One vector is turned by the same rotation once a tick. Each row is the vector after some number of ticks, and that number follows the row.
The counts run from 0 to 268.
[105 170 103  90 160 127 106  81 152 134 116 129 128 135 106 126 108 111
 113 124 144 103 150  87 166 107 155 104 159  76  89 153] : 153
[152 123 131 158 172 112 100 107 130 137  90 136  97  87 150 168 149 122
 113  79 125  78 112 134 135  88 134 135  96  91 110 131] : 216
[103 114 148 160 147 134 101 135 142 128 122 101 149 113 148 118 126 111
 208 128 110 131 131 138 153 136 120 174 161 208 142 125] : 253
[132 167  84 102 137 118 117 132 122  96 135 136  86 118 108 134 136 131
 106  89 113 118 165  87 110 150 153 103 118  92 100  86] : 162
[ 64 129 151 128 106 161 127 102 131 171 128 118 146 163 115  96 126 126
 146 115 104 125 147 109 139 205 137  98 140 169 111 127] : 118
[116 166 140 116 167 132 103 102 107 129 151 117 124 133 131 141 160 115
 106  98 109  94 144 130 143 190 109 138  64 115  65 132] : 105
[112 169 128  76 140 129 100 119 149 139  98 133 112 147 156 129 111 128
 146 141 165 119 176  66 131 133 188 140 145 122 170 123] : 145
[172 126 153 114 175 108  59 150 132 160 129 136 146 143 106 156 105 167
 117 133 114 107 109 139 152 156  65 126 123 123 158 129] : 74
[139  87  76 158 135 122 117 120 143 103  67 102 108 115  99 132 110 152
 173 114 105 136 127 126  76 143 120 141 179 115 148 133] : 189
[101  95 148 177  87 115 118 100 149 146 143 146 122 154 119 102 166 125
 134  56 106  97  80 114 162 109 116 112 128 141 142  97] : 228
[118 167 141 153 110 100  81 167 123 139  91 170 136 115 135 139 104 114
 113 134 156  93 111  81 115 122 148 106 155 130 140  83] : 11
[154 132 111 170 140  84  87 116 151 109  83 153 158 102 133 176  95 116
 108 138 150 112  99 116 139  99 112  98 144  94  94 126] : 19
[126 153 157  90 131 142  88 104 150 126 121 149 119 159 139 103 108 140
 134 141 139 116 167  48 136 124 186 128 159  95 159 122] : 146
[154  79 120 146 153 134 118 118 166 125 124 121 158 136 146 205 110 142
 175 119 108 107  99 156 167 151  90 141 123 132 126 157] : 78
[ 94 105 114 178 158  96 123 114 195 116 149 150 134 114 109  94 130 132
 111  99 141 149 137  93 153 106 147 111 156 162 146 132] : 37
[136 115 129 173 154 126  87 158 155 176  95 156 189 144 119 152 135 127
 160 131 125  95  87 132 141 160 106 139 141 153 120 174] : 71
[134 165  84  89 167 123 107 117 125 114  99 134  74 109  94 136 107 136
  94  90 115 130 174 103 110 146 136 103 126 108  95 105] : 161
[146 131 139 133 174 121  82 161 170 154 104 127 179 139  95 135 112 112
 169 136 116  86  80 137 138 149  90 133 167 152 133 165] : 72
[ 82 158  98 114 102 149 127 149 120 103 142 150 136 160 130 150 101 137
 132 115 135 103 163  77 178 132 143 122 187 124 112 115] : 149
[157  94  63 134 143 112 103 128 161  96  98 147 121 146  92 180 115 181
 112 106 128 131  97 114 116 114 131 136 114 121 167 106] : 22
[ 85 154 135 192 170 102  90 135 134 116 118 155 131 102 117 106 149  95
  86 116 146  95 101 100 141 115 124 170 132 147 106 146] : 41
[103 112 150 168 149  79  99  86 171 129 132 158  90  99 149 126 127 127
 113 107 170 136 100  95 137  97 141 165 118 128 159 120] : 35
[124 114  94 152 125  80  94 112 173  94 137 157 103  90  93 144 137 126
 174 118 119 138 116  82 132 131 165 135 103 135 169 108] : 29
[145 107  70 190 128  95 100 116 121 126  89 147 127  93 142 140 137 160
 139 141 145 132 126 129  86 168 140 132 150  87 103 130] : 187
[125 130 164 151 134 118 106 130 148 127 110 135  97  94 135 132 142  63
 166  55  97  90 106 120 130 111 131 118 131 163 122 125] : 223
[ 75  92 132 180 112 109 134 157 118 183 137 139 125 116 150 136 106 140
 150 106 130 111 100 150 156 165  94 113 129 160 154 106] : 62
[136 133 139 135 154  94  82 124 162 170 118 121 122 136 139 106 158 120
 108  75 172 123  67 133 123 113 109 151 150 150 153  94] : 232
[116 118 159 116 158 158 109 123 160 148 118 159 125 160 120 152 141 134
 160 103 119 116 137 104 170 142 147 170  80 181 179 148] : 87
[ 96 136 131 161 113 107 126 123 146 169  98 132 131 125 138 133 135  98
 111  60 153 111  89 147 166 107  86 124 152 188 107 123] : 230
[129 112 144 115 151 155 119 146 168 118 145 153 118 147 145 175 137 138
 176  98 124 115 133 107 164 153 147 178 109 185 175 138] : 86
[ 92 119 126 144 114 105 104 102 110 148  79  97 122  86 120 135  81 104
 147 122  98 113 155 112 111 121 125  55 116 112 135  94] : 2
[113  68 118 190 169 110 117 127 130 149 142 131 125 100 130 111 149 153
 107  81  94 111 131 135  97 170 121  95  92 122 128 125] : 53
[172 131 129 141 148  90  68 146 128 144 146 148 162 148 124 161 131 168
 134 144 119 102 116 126 165 175  85 112  97 114 136 123] : 75
[ 94 113 133 122 100 171 139 105 133  97  93 115 132 168 175 171 100 126
 161 113 117 116 175  91 136 134 149 121 168 126 149 143] : 142
[112 105 121 153 198 110 103 123 155 130 168 145 109  90  71 108 105 155
  95 115 117 133  97 125 153 126  95 142 148 125 109 103] : 44
[143 150 121  77 146 121 108 102 134 115 106  87 119 115 163 180  86 114
 206 153 125 133 151 111 132 154 131 132 155 101 135 123] : 137
[144 143 145 129 188 152 106 112 147 124 175 136 140 162 169 140 166 132
  96  94 146 102 109 108 138 148 136 164 131 123  77 121] : 99
[173 122 124 167 134  93  80 132 135 129 161 152 180 141 147 167 152 140
 161 137 112  90 104 121 165 176  99 110 102 102 117 141] : 76
[102 136  79 143 113 116 100 148 150 143  90 160 145 137  53 152  77 147
 129 141 138 124  99 115 153 106 114 107 159 135 142 105] : 15
[132 125 137 163 117  93  77 102 124 104  76 146 140 127 118 178 102 130
  98 135 132  99  94 105 135  99  95 118 130  84 121 122] : 18
[127 161 130 156 170 115  81 171  98 131 105 163 114  99 122 143 104 145
  96 112 134  75 129 123 167  83  97 149 165 113 116 127] : 208
[ 93 118 143 127 113 131  99 143 126 137  58 125 126 149 114 125  76 128
 110 110 124 115 121 103  99  99 113  91 170 146 179  85] : 9
[ 97 122 137 180 116  88  90 113 117 131  75 134 117 101 168 119 100 113
 141 121 148 112 169 104 165  96 111 114 169 128 150 154] : 200
[132 149 100  78 187 144 119  94 148 106  91 113  85 114  92 151  92 126
 100  92 108 126 144 108  97 129 140 125 136 107  89 124] : 160
[119 131 116 130 129  88  97 138 156 185 156 158  87  98 107 114 146 118
 134  70 130 121 110 117 164 124 121 100 111 162 156  67] : 226
